One vector is turned by the same rotation once a tick. Each row is the vector after some number of ticks, and that number follows the row.
The counts run from 0 to 611.
[.31, .11, -.14, .07, .02, .11, .15, -.14, -.20, -.25, -.01, -.15, .01, .03, .31, .06, .05, -.01, .10, -.07, .06, .50, -.06, -.05, .11, .24, -.08, .13, .15, -.08, .10, .00, -.01, -.15, -.12, -.06, .02, .03, -.09, -.21, .31, .09, -.08, .03, -.35, -.11, -.16, -.04, .27, -.24, .30, .08, -.17, -.18, -.11, -.18, -.03, -.17, .09, .05, -.09, .10, -.13, -.12, -.07, .20, -.10, .05] => 5
[.41, .01, -.11, -.12, .04, .22, -.04, -.07, -.11, -.22, -.15, -.01, -.02, -.10, .20, -.18, -.10, .04, .01, .27, .19, .28, -.04, .09, -.24, .21, -.14, .22, -.11, .13, .04, .08, -.01, .10, -.06, .06, -.08, .00, -.06, -.01, -.08, .13, .08, .18, -.07, -.12, .02, -.02, .34, -.02, .02, .01, -.10, -.02, -.09, -.19, -.13, .07, .15, .41, -.22, .03, -.26, -.23, .07, .26, -.03, -.13] => 549
[.38, .04, -.02, -.13, -.06, .20, -.01, .02, -.14, -.21, -.11, -.11, .01, -.11, .24, -.06, -.12, .05, .11, .19, .20, .25, -.07, .18, -.13, .16, -.20, .19, -.04, .05, .09, .16, -.03, .25, -.10, .00, -.04, .12, -.01, -.03, -.14, .26, .06, .19, -.14, -.22, .05, -.06, .32, .06, .09, .02, -.13, -.17, -.12, -.17, .00, .05, .15, .38, -.20, .08, -.24, -.24, .14, .11, .00, -.22] => 107
[.07, -.07, .10, -.03, -.22, .27, -.09, -.02, -.10, -.35, -.07, -.16, .10, .02, .21, .20, -.07, -.10, .08, -.10, .10, .02, -.05, .30, -.03, .03, -.16, .09, .12, -.07, .05, .07, .07, .17, -.07, -.24, .07, -.02, .07, .08, .01, .33, .06, .10, -.10, -.31, .02, -.19, .10, .15, .26, -.02, -.17, -.21, -.10, -.12, .13, -.08, -.09, .28, .01, .08, -.34, .04, .36, -.02, -.07, -.32] => 564
[.27, .08, -.17, .00, .02, .18, .27, -.15, -.25, -.24, -.03, .08, -.04, .09, .18, .10, .05, -.04, .01, -.03, -.01, .55, -.02, .01, .06, .14, -.09, .20, .06, .01, .02, -.03, -.02, -.19, -.06, .02, -.02, .01, -.18, -.21, .28, .19, -.02, -.01, -.18, -.07, -.22, .04, .22, -.28, .25, .13, -.14, -.13, -.08, -.12, -.08, -.13, .10, .06, -.04, .08, -.11, -.22, -.13, .31, -.06, .11] => 447
[.16, -.18, .19, -.08, -.09, .25, -.34, -.04, -.02, -.20, -.08, -.21, .06, -.10, .03, -.01, -.06, -.01, .06, .01, .39, .08, .06, .23, .05, .28, -.17, .08, -.06, .08, .20, -.05, -.04, .17, -.05, -.17, -.05, -.01, .20, .06, .07, -.05, .00, -.11, -.15, -.13, -.10, -.22, .34, .09, -.05, -.06, -.12, .09, -.15, -.39, .13, -.11, .00, .24, -.02, .23, -.39, -.12, .19, .05, .11, -.19] => 473
[.10, -.08, .03, -.10, -.22, .33, .04, .01, -.13, -.13, -.13, -.09, .10, -.01, .08, .08, -.07, .06, .09, -.10, .25, .12, -.04, .38, -.17, .04, -.27, .00, -.01, -.01, -.07, .14, -.06, .17, .04, -.18, -.01, .13, .09, -.03, -.08, .39, .12, .19, -.09, -.18, .04, .01, .05, .08, .05, -.02, -.07, -.32, -.07, -.13, .01, .04, -.13, .28, -.07, .10, -.39, -.30, .30, .10, .18, -.34] => 268
[.05, -.22, .06, -.02, -.06, .14, .06, -.08, -.03, -.27, .08, .06, .08, -.03, -.08, .11, .15, .08, .06, -.21, .15, .22, .10, .05, .05, .19, -.19, .07, .04, -.10, .04, -.33, .08, -.14, .18, -.22, .07, -.27, .03, -.18, .36, .00, -.09, -.24, -.27, .04, -.22, -.24, .06, -.13, .20, .02, -.10, -.06, -.02, -.22, .11, -.29, -.17, -.17, -.04, .23, -.34, -.18, .04, .13, -.06, -.02] => 521
[.24, .03, .01, .09, .06, .04, .18, -.04, -.08, -.40, .07, -.07, -.03, -.02, .12, .01, .03, -.05, .13, -.01, .10, .40, -.01, -.14, .05, .24, -.04, .18, .09, -.01, .13, -.20, .10, -.03, -.01, -.10, .02, -.27, -.10, -.10, .33, -.03, -.10, -.05, -.22, -.07, -.28, -.29, .31, -.12, .31, .08, -.17, -.08, -.09, -.11, .06, -.24, .17, -.04, -.05, .11, -.24, -.04, .06, .04, -.27, .11] => 454
[.40, -.05, -.14, .05, .04, .06, .01, -.09, -.06, -.15, .01, -.08, .00, -.10, .29, -.11, .01, .18, .13, .08, .26, .31, .00, -.12, -.10, .33, -.18, .17, .04, -.04, .20, -.06, .04, -.10, .01, -.07, .04, -.08, .18, -.22, .19, -.09, -.07, .04, -.35, -.09, -.03, -.16, .26, -.15, .15, .10, -.04, -.03, -.11, -.23, -.11, -.05, .13, .03, -.34, .12, -.23, -.31, .00, .19, -.14, -.06] => 162
[.24, -.09, .10, -.03, .09, .05, .29, -.01, .00, -.33, .14, -.12, -.04, -.11, -.13, .02, .09, .02, .20, -.07, .22, .50, -.05, -.07, .05, .25, -.16, .09, -.07, .02, .11, -.23, .01, .10, .07, -.02, -.05, -.15, -.11, -.08, .24, .01, -.05, -.13, -.23, .06, -.26, -.22, .27, -.08, .20, -.04, -.25, -.12, -.07, -.16, .23, -.21, .18, -.03, -.05, .16, -.27, -.20, -.02, -.04, -.08, .11] => 306
[-.06, .01, .03, .18, -.04, .34, .23, -.21, -.10, -.25, -.01, -.16, -.05, .04, -.12, .07, .11, -.07, .00, -.25, .23, .45, -.04, .08, .08, .10, -.13, -.03, -.06, -.01, -.04, -.10, .04, -.14, -.12, -.06, -.06, -.04, .03, -.03, .37, .16, -.07, -.17, -.16, .00, -.22, -.06, .12, -.19, .12, -.08, -.21, -.24, -.07, -.20, .11, -.30, -.07, .01, .13, -.03, -.27, -.07, .04, .19, .19, .21] => 144
[.37, -.24, .04, -.33, -.02, .12, -.02, .00, -.05, -.22, .00, .10, -.07, -.14, .03, .00, -.01, .07, .15, .13, .20, .18, .07, .12, .03, .28, -.20, .28, -.08, .12, .16, -.20, .01, .21, .14, -.05, .01, -.08, -.02, -.11, -.03, -.04, -.03, -.13, -.24, -.14, -.06, -.21, .31, .01, .05, .01, -.10, .17, -.10, -.29, .18, -.07, .09, .11, -.20, .29, -.26, -.34, -.04, .08, -.03, -.23] => 468
[.08, -.21, .04, -.14, -.07, .18, .11, -.09, -.16, -.25, .05, .02, .12, .02, .02, .22, .16, .03, .11, -.28, .03, .32, -.05, .23, .25, .18, -.17, .04, .12, -.12, .02, -.17, -.07, -.14, .09, -.17, .04, -.08, -.16, -.22, .28, .20, -.09, -.22, -.34, .03, -.14, -.03, .03, -.17, .22, .00, -.18, -.21, -.02, -.19, .16, -.20, -.25, -.05, .00, .31, -.26, -.20, .03, .18, .05, -.12] => 518
[.02, .02, .00, .08, .00, .21, .42, -.11, -.10, -.43, .05, .09, -.12, .10, -.06, .15, .10, -.08, .05, -.15, .05, .43, .05, -.01, .02, .05, -.09, .15, .01, -.01, -.03, -.20, .11, -.11, .00, -.05, -.02, -.21, -.12, -.10, .35, .10, -.01, -.16, -.09, -.11, -.32, -.18, .17, -.16, .28, .10, -.19, -.09, -.03, -.10, .12, -.29, .11, -.08, .13, -.04, -.21, -.06, .01, .14, -.09, .20] => 295
[.08, -.11, .01, -.08, -.07, .47, -.13, -.17, -.10, -.18, -.20, -.02, -.02, -.06, -.01, -.08, -.08, -.01, -.09, .05, .29, .16, -.01, .29, -.20, .02, -.19, .09, -.20, .15, -.09, .07, -.01, .09, -.04, -.03, -.09, .06, .08, .11, -.07, .25, .13, .05, .03, -.14, .06, -.01, .18, .00, -.10, -.09, -.11, -.06, -.07, -.27, .00, .00, -.09, .46, .02, -.01, -.36, -.15, .16, .27, .27, -.13] => 40
[.23, .01, .03, .09, -.09, .08, -.01, .09, -.08, -.22, -.02, .00, .12, .13, .01, -.02, -.12, .01, .02, -.03, .34, .42, .17, -.01, -.10, .25, -.08, .12, -.05, .05, .02, -.02, -.09, .07, -.06, -.11, -.09, -.16, .07, -.16, .33, -.05, .05, -.02, -.03, .00, -.45, -.17, .42, -.14, .02, .22, -.08, .05, -.17, -.15, -.11, -.12, .23, -.01, .05, .17, -.32, -.14, .02, .13, -.06, .16] => 385
[.25, .12, -.21, .11, -.01, .12, .26, -.18, -.15, -.23, -.02, -.03, -.06, .03, .28, .02, .10, .02, .11, .02, .10, .45, -.01, -.13, -.04, .17, -.12, .19, .12, -.07, .06, -.05, .11, -.24, -.05, -.05, .04, -.10, .06, -.19, .33, -.01, -.09, .02, -.29, -.12, -.08, -.10, .18, -.25, .33, .12, -.10, -.10, -.10, -.18, -.09, -.18, .10, -.01, -.18, -.03, -.17, -.18, -.04, .24, -.15, .11] => 3
[.22, .00, -.01, .17, .09, .09, .02, -.10, -.07, -.43, .01, -.17, .09, -.02, .14, .01, .08, -.08, .02, -.08, .09, .41, -.05, -.11, .02, .20, -.07, .10, .10, -.03, .08, -.18, .02, -.16, .00, -.14, .02, -.29, -.13, -.06, .39, .00, -.05, -.07, -.21, .05, -.25, -.18, .23, -.15, .34, .06, -.18, -.11, -.07, -.13, -.10, -.23, .02, .04, -.03, .11, -.33, .04, .07, .17, -.21, .13] => 452
[.12, -.01, -.06, .07, -.19, .09, .49, .01, -.12, -.17, .10, .14, .04, .08, .04, .13, .08, .15, .16, -.23, .22, .38, .03, .07, -.11, .10, -.19, .04, .06, -.15, -.06, -.01, .05, .04, .06, -.17, .05, -.11, .15, -.28, .30, .23, .00, .03, -.20, -.12, -.15, -.11, .04, -.10, .25, .16, -.10, -.35, -.08, -.02, .06, -.16, .04, -.18, -.12, .02, -.32, -.33, .11, .03, -.07, .00] => 216
[.44, .09, -.14, .04, .03, .06, .21, -.08, -.15, -.18, .03, -.08, -.02, -.03, .24, -.05, .00, .11, .16, .10, .19, .48, -.02, -.09, -.02, .30, -.11, .16, .07, .01, .16, -.02, -.04, .01, -.10, .05, -.02, .00, .00, -.21, .22, .03, -.08, .05, -.29, -.11, -.14, -.12, .33, -.17, .21, .13, -.12, -.07, -.13, -.20, -.03, -.12, .27, .05, -.18, .11, -.16, -.28, -.04, .13, -.13, .07] => 605
[.03, .04, -.08, .04, -.11, .32, .33, -.04, -.10, -.42, -.09, .14, .04, .03, .00, .05, .01, -.03, .00, -.04, .07, .28, -.06, .13, -.37, -.10, -.15, .13, -.03, .00, -.18, .00, .15, -.02, .08, -.07, .01, -.22, -.06, .05, .07, .42, .12, .16, .06, -.13, -.07, -.06, .04, .01, .27, .04, -.16, -.34, .00, .06, -.10, -.06, -.04, .17, -.03, -.11, -.42, -.08, .26, .17, -.08, -.04] => 499
[.16, -.11, .10, -.04, -.03, .14, -.08, .01, -.13, -.31, -.01, .03, .12, .11, .01, .08, -.09, -.09, .02, -.05, .16, .41, .11, .08, .14, .21, -.01, .16, .01, .06, .08, -.11, -.14, .05, -.02, -.12, -.10, -.18, -.14, -.13, .30, .00, .03, -.17, -.05, .02, -.51, -.17, .42, -.09, .11, .14, -.18, .14, -.13, -.18, .00, -.18, .13, .04, .18, .28, -.26, -.03, .00, .12, -.03, .09] => 236
[.24, .07, -.20, .15, .05, .14, .29, -.14, -.07, -.31, .02, .08, -.03, -.02, .09, -.07, .06, .07, .05, -.01, .11, .46, .01, -.11, -.22, .11, -.13, .18, .00, -.01, -.05, -.17, .11, -.23, .08, -.08, .02, -.26, -.04, -.15, .33, .07, -.05, .03, -.22, .01, -.13, -.06, .13, -.23, .29, .13, -.10, -.20, .00, -.08, -.17, -.15, .08, -.01, -.19, -.03, -.30, -.16, .01, .28, -.20, .13] => 1
[.17, -.13, .15, -.20, -.01, .21, .05, .07, .02, -.46, -.04, .03, -.02, -.16, -.01, .02, -.04, -.09, .09, .10, .14, .08, -.04, .18, -.15, .08, -.18, .21, -.09, .12, .03, -.12, .12, .31, .10, -.09, .00, -.20, -.15, .14, -.13, .28, .08, .04, -.03, -.19, -.05, -.27, .23, .18, .20, -.09, -.20, -.09, -.02, -.08, .16, .00, .05, .29, -.07, .12, -.35, -.09, .24, -.05, -.11, -.23] => 408
[.30, .02, -.04, .00, .01, .22, .03, -.18, -.08, -.19, -.04, -.07, -.21, -.05, .04, -.16, .00, .04, .03, .20, .36, .39, .10, -.06, -.05, .27, -.12, .22, -.18, .15, .11, -.04, .00, .06, -.17, .10, -.10, .01, .07, -.06, .13, -.10, -.03, -.08, -.14, -.15, -.09, -.18, .40, -.12, -.06, .01, -.14, .16, -.18, -.37, .06, -.14, .26, .22, -.09, .02, -.19, -.23, -.06, .19, .04, .12] => 94
[.25, .05, -.16, .11, .06, .19, .18, -.32, -.11, -.08, .01, -.15, -.09, -.09, .09, -.09, .16, .14, .06, .00, .20, .48, -.09, -.11, .00, .20, -.19, .08, .01, .01, .08, -.13, .06, -.21, -.03, .01, -.02, .01, .05, -.16, .28, .01, -.11, -.08, -.35, .03, .03, -.03, .17, -.26, .14, -.04, -.12, -.11, -.06, -.28, -.02, -.22, .00, .13, -.20, -.01, -.25, -.26, -.08, .34, .09, .14] => 152
[.12, -.08, -.06, -.09, -.15, .18, .46, -.10, -.10, -.10, .13, .10, -.12, .03, -.04, .18, .14, .15, .19, -.17, .18, .39, -.03, .11, .09, .15, -.22, .09, .04, -.08, .03, -.09, .07, -.04, .08, -.03, .06, .03, .12, -.27, .22, .16, -.06, -.15, -.29, -.18, -.04, -.08, -.02, -.14, .16, .01, -.11, -.17, -.05, -.21, .27, -.19, -.01, -.15, -.17, .06, -.19, -.40, -.03, .09, .10, -.05] => 366
[.12, -.03, -.08, -.12, -.17, .18, .27, -.14, -.14, -.24, .08, .05, -.05, .05, .19, .26, .14, .04, .14, -.20, -.01, .29, -.01, .14, .26, .10, -.18, .17, .19, -.13, .11, -.15, .10, -.16, .02, -.07, .07, .00, -.04, -.22, .27, .21, -.08, -.13, -.35, -.26, -.02, -.09, .07, -.18, .34, .09, -.15, -.15, -.02, -.22, .22, -.24, -.03, -.10, -.09, .08, -.12, -.21, -.02, .11, .02, -.09] => 515
[.33, -.09, .04, -.03, .08, .14, -.10, -.15, -.07, -.12, .00, -.27, -.01, -.19, .16, -.13, .10, .12, .12, .06, .28, .34, -.07, .00, .05, .33, -.22, .08, .01, .02, .19, -.17, -.05, -.07, -.04, -.06, -.02, .04, .10, -.10, .19, -.10, -.13, -.10, -.40, -.04, -.01, -.13, .27, -.12, .07, -.07, -.13, -.06, -.10, -.38, .08, -.14, -.01, .16, -.24, .18, -.27, -.25, .02, .19, .05, -.08] => 312
[.14, -.04, .05, .09, .09, .19, .03, -.17, -.07, -.32, .04, -.28, .02, -.10, -.03, .01, .17, -.06, .08, -.10, .18, .43, -.11, -.05, .16, .26, -.12, .01, .05, .01, .14, -.23, .02, -.13, -.06, -.11, -.04, -.06, -.09, -.03, .32, .00, -.10, -.16, -.33, .05, -.20, -.15, .25, -.18, .21, -.09, -.26, -.15, -.07, -.26, .12, -.29, -.06, .10, .00, .10, -.28, -.03, -.02, .14, .00, .12] => 303
